Each named move below is a turn or a mirror, shown by a few rows before and after it. Which moves, in which order, take the first row of each later pair to the second? The first pair is answered.
J (before => after):
[ -8   0  -7 -21   2  -8   9  -5  11   3  10   8 -10   1   3   5  11  -3
  -7  -2 -11   2 -19   5  -1   0 -11 -14   6  15  16 -33   2  -6   5  -5
  34  22  -3 -16  -8 -14   1  -3] => [ -5  -1  -7 -14   3  -4   9  -5   8   2   9   9 -11   6  -2   3   8  -6
  -5  -6 -15   4 -21   7   3   2  -5 -13  11  13  17 -31  -4 -11   5   5
  31  23  -3 -20 -10 -14  -2  -3]
[-10  -7   3  -3  15  -3  13  -4  13  14  11   0 -16   3  14  16   7  -9
  21 -14 -13  -4 -19 -25  23 -11  -4 -24  19   2  29  -2  16  -9   8 -12
  40  12   2 -12   3 -13   8  -7] => [ -4  -7   2  -1  13   3  16   2  13  10  16   0 -17   3   8  16   2 -17
  22 -21 -16  -2 -21 -18  21  -6  -4 -23  20   7  28   4   9 -13   9  -6
  35  14  -3 -13   4 -12  -2  -9]
[ -1   0   4   3  -1   7   5 -22  -6  -5  -6  -9   6  18   1 -24   3  -6
   2   8  -7  -8  -9   9 -13 -14   9  -7  14 -19   7  14  -6 -25  -3   8
   5 -10   4   6 -19  -3  -3   7] => [ -2   1   5   3  -5   7   8 -18  -6  -5 -10 -10   9  14   0 -24   6  -3
   0   8  -2  -6  -9  10 -10 -16   9  -9  16 -12   8  14 -10 -25   0   8
   1 -11   1   7 -19  -3   1  10]
[ 11  -2  -3   2   2   8  -3   5   7   5  -8  -9  11  11  -4  -4   1  10
   1  10  -2  10   0   9   0  10  -7   3  -5   0  -5  -2  -3  -6  -4  12
 -13  -3  -5   3   5  15  -5  -7] => [ 11  -1  -8  -3   3   1  -7   3   3   3  -7  -8  13  10  -1  -6   2  14
  -6  15  -1   6  -1   1   4   3  -7   2 -12   0  -8  -3   1  -1  -6   3
  -6  -6   1   4   0  21  -8  -2]
D (before => after):
[ -8   1   5   2   1   4 -14   6   1   3  -4   8  -2  10  18   4  10  -1
  10   2  18 -20 -19 -19   3 -19  -4 -11  -8  -4  -3 -13  22 -30   7  -2
   8  13   2  14   0  -1   5  18] => [-10  -3   8  -4   1   5 -13   4  -4   3   1  12   1   7  20   9   2   2
   7 -10  14 -14 -10 -25   6 -19   4 -12  -9  -7  -5  -8  14 -29   1  -6
   3  14   3  13   8   0  10  12]
[ -4  -7 -22  -6 -18 -36  17 -32 -14   7 -24 -17  23 -40  22   7  18  10
  29   8  34  -3  -5 -22 -11 -39  21 -44  -1   7   5   9   9   7  15 -28
   0   2   6   4   6  -1  16   3] => [ -4  -5 -21  -6 -22 -36  18 -33 -14  10 -24 -16  25 -38  21   1  22  11
  32  15  32  -8  -7 -23 -13 -32  22 -45   0   7   6  10  15   3  19 -24
   7   2   3   5  -2  -4  10   8]
[ -3   5   0   1   5   1  -1  20   9   7   2 -17  -2   1   4  13   8   1
  16   5  -1  -3  -8   0  -6 -13  -6 -11  10  -4  14  -2  17  -6   3  -5
  34  -9   3   0   2  -4 -12  17] => [ -1   4   8   4  10   9   2   9   0   7   0 -14  -6  -5   6  24  -4   9
   8 -17  -7   8   3 -11  -5 -18  -1  -9 -11  -5   2 -10   4   6   0 -25
  21  -5  15  -6  26  -1   7   7]
[  6  -4 -11  -4   8  -6 -14   5   9  -1 -17 -20   6   9  -3 -14  11   3
  -1  38   0  -6  -2   2   9  10  -8  15  12   8   2   2  23  -2   5  11
  -2  -9 -13   4 -22  12 -12  -6] => [  8  -6   1  -9  16   0   0 -10  -4  -3 -10  -2   1  -3   7   2 -13  14
  -9  -8  -5  10  21 -18  16   3   0  17 -10   8 -15  -6  -5  12  -8 -17
 -23  -8   2  -9  10  23  20 -23]
Y (before => after):
[ -2   3   1   1 -14  12   9  -3  -7  -6  -3  13 -10  -4   0   2  -5  -5
   2  -5  -6   0  -4   4  10  10  -5   1   7   0  -4  -8  -3  -6  -3  12
 -11   2 -18  -2   7  -6  -3  -4] => [ -5   3  -1   5  -9  13  -1   7  -3  11   2   1  -4  -7   4   8   5   6
  10   0   4   2 -14  -2   3  -1   3 -14   9 -10   5 -12   5  -4   3  -5
   4  -1  -1   3   5   3   0   8]
[-16  -9 -25   0  -3  13  -1  15  11 -14  -1  11  23   6 -18 -15  14   5
  13   9   6   4  19  -1   5 -10 -11 -13  18 -11  11   9  26  -5  15   5
  -4  13   4  -7 -11 -15   5   1] => [-12  -3 -25  -3  -3  12  -2  16   9 -14  -5   7  23   8 -19 -17  13   9
  10  12   9   4  25   8   4 -11 -10  -9  10 -14   6   9  19  -7  16   4
 -16   6   9  -4  -8  -9   5  -2]
[ -3  -7  -5   0  -9  -7   1   0  -1   1  -9   3  -3   4   6 -10   5  -4
   1   8   6 -11  -5  -5  -2   3  -4   1   6  -3   0   4  10   5   6  -1
   7   6  -2   6  -5 -11   2  11] => [ -5  -7  -7   2  -5  -7  -5   1  -4   6 -17  -2   3   5   6  -9   5   4
   6   7  13  -8   5  -5  -2   1   0   4  -3  -6  -2   2   5   3   2  -6
  -2  -2   4   7  -4   4   6  11]
[ 13  -3  16   8  25  20  -6  32  11  10  11 -17  -6  18 -11   4   0  15
   3  13 -23  28 -12  21   5  25  11  14   0   9  -2 -23   0   7  -5  20
  -2   0  -7  -4  12  14 -16 -15] => [ 12  -5  17   5  27  15  -4  31  15  10  13 -13 -12  19  -5   7  11  12
   5  13 -18  27 -17  18   6  29  13  14   5  10  -2 -26   1   6  -3  20
   5   2  -6  -5  11   3 -17 -14]
Pairs:
Each pair is 2 to 3 moves apart.
[  3 -20  -6 -16 -16 -37   3 -18 -13 -10 -32   1   7 -10  -5  11  19  16
   4  14  -4  -7  17   5 -37 -18   8  -2 -11 -14  -3 -16  16  25  26 -34
  18  -6   0  -1  16  10  -3  41] => [  5 -13  -8 -16 -19 -36   1 -17 -13 -16 -37   3   5  -8  -6   9  14  20
  -3  10  -2  -6  28   0 -35 -10   7   7 -17 -14  -6 -15  13  25  19 -32
   2 -11   1   1  18  17  -7  34]	Y Y Y
[  6  12   2  -3  16   8 -11  14 -10  13   5  -7   4   3  -1  24   0  36
  29 -11  20   7   1  -9 -17 -17  19 -21  -2 -21  -1  -6 -19   9 -17 -17
  16  -8  23  14  15   8  17  19] => [  7  12  -1  -2  20  10 -11   5  -7   3  -7 -12   4  10  -3  19  -8  34
  15 -19  21   7  15  -5 -15 -11  14 -10 -10 -24  -7  -5 -30   9 -26 -15
 -12 -13  18  13  17  18  16   2]	Y Y Y
[ -7 -14   2  -6   2   0   2  -6   9   2   3 -14  -1   8  30   4  15   6
  14  29 -10   4 -12  -8  18  -7  -6 -16  -8  12  -3 -15  17  -2   4 -13
  44  -1  -7  -3 -10   6   1   5] => [ -3 -13   5 -10  11  -6   2 -19   3  -9  -8  -9   3  10  30   2   1  11
  -2  16 -18   9   9 -18  24  -2  -4  -2 -30  10 -20 -13  -6   8  -9 -28
   4  -7  -2  -8   8  19  16 -24]	D Y
[ -3  13   1  12   5  -5   6 -15 -22  -3   3  17 -20  -3   7   1  -4 -11
  -3  -8 -16  -4   3   1  13  -3   3  17   8   4   1  12  -5 -10 -12  13
  -2  12 -11  12  -9 -28  -3   8] => [ -6  15  -5  18  12  -2  -8  -9 -23   2 -11  -1  -9   4  -1  -3   1  -1
  -2  11  -4 -14   9   7  10  -7   4  18   6 -10   6  15   0 -11  -7  14
 -14  -1  -4  26 -17  -9 -10  14]	Y Y D
[ -3  11  -6   1  -4   1 -10   0   4  -6 -11 -12   0  14  -8 -15   0  -6
  -3  13   1  -8  10  18   5   1  -9  18  -1   2  -1   7   5   1  -4  11
 -10  -4  -8   9 -11   1 -12 -17] => [ -4   8  -3   2   6   6 -15  -9  -2   6  -9 -11   7   8   5  -1  -5  10
   1   0   5   3  17   1   2 -11   4   6 -15  -8  -6  -2  -8  11  -4 -19
 -16  -8  10  12  11  11   7 -14]	Y Y D
[ -6  -8  -3 -18 -14 -25  18 -32  -3 -18 -16  15  -6  -7  12 -20  10 -11
 -24  -3  -3   3   9 -15  14  -4  -3   0  -8  15 -18 -12  13   9   0 -22
  14   0 -12 -17   0   5  20 -19] => [-11 -13  -6  -9 -11 -23  12 -20   2  -2 -10   3  -2 -13  15 -16  21  -5
  -6  19   6  -6  -7 -14   2 -16   0 -17   6  10  -3 -17  28   6  11 -18
  39  -1  -1 -12 -10   1  12   5]	Y D
[-12   3   4  19  17  26  21  11  29   3  18  18  -2  -3   8  14  -7  -3
  13  -7  -4  19  -5   4   1   1  -9 -13  21  16  -4 -12   4   8  29 -29
  19   4   4   3  31   0  13 -17] => [-10   4  -5  21   3  22  19  15  32  -6   8  15  -3   8   0  -2   4 -18
   5  12  -7  14  -9  25   1  14 -27  -4  34  19   2  -6  19   2  34   1
  15   5 -14   4   6 -10  -7 -18]	Y Y D
[  4   5 -12  -6   6  -3   8  -1 -17  -7 -11   0  15   6 -10  -6 -11   7
 -11   1   5 -13   6   0  -3  -3   6   7   1   0   0  14   6 -13   5 -10
   2   0   5  22  -5  12 -11   8] => [  1   3  -5 -10   6  -3  14  -5 -18  -6  -8  11  13  -2  -2   4 -16  11
  -9 -15   5  -9  -2 -11   4  -5   9   2  -4  -3  -3  10   1 -13   5 -18
   7   3  11  15   6  12   6   4]	Y Y D
[ 37  17   9   8  12   3   5  11 -11 -21   4  -9 -20  16 -19   1 -16  -8
 -16 -28 -14  -2   7  13  -8  14   8  24   4 -13  -5  27 -29   9  -1  27
 -28  17  -5  -2  16  -4  -9 -12] => [ 24   9   8  -1  16 -19   0 -12 -23 -12 -25 -15   4  13  -8  -8  -9  16
 -27 -14  -1  -4  23  -7  -5  -8   6  15 -19  -9 -26  12 -15  20  -8  -8
 -32   4   2   2  24  29  14 -20]	Y J Y
[ -4  -7  -6   7  -4   5  -6   2   1   6   4 -13  10  -6 -11  -5   5  14
  10   0  13  -2 -13  19   0   5   6   1   9  -4  12  11   2   3   9  16
  24   2  -7  10   3   2 -10  12] => [ -5  -9   3  -2   6   8   6 -12  -2   3  13   5  -3 -14  -5   6  -4  16
   5 -24   6  11  -4   4   3  -2   9   0   1   3  11   6  -8   9  11   0
  24   9  -5  -3  21  -3   0   1]	D Y Y
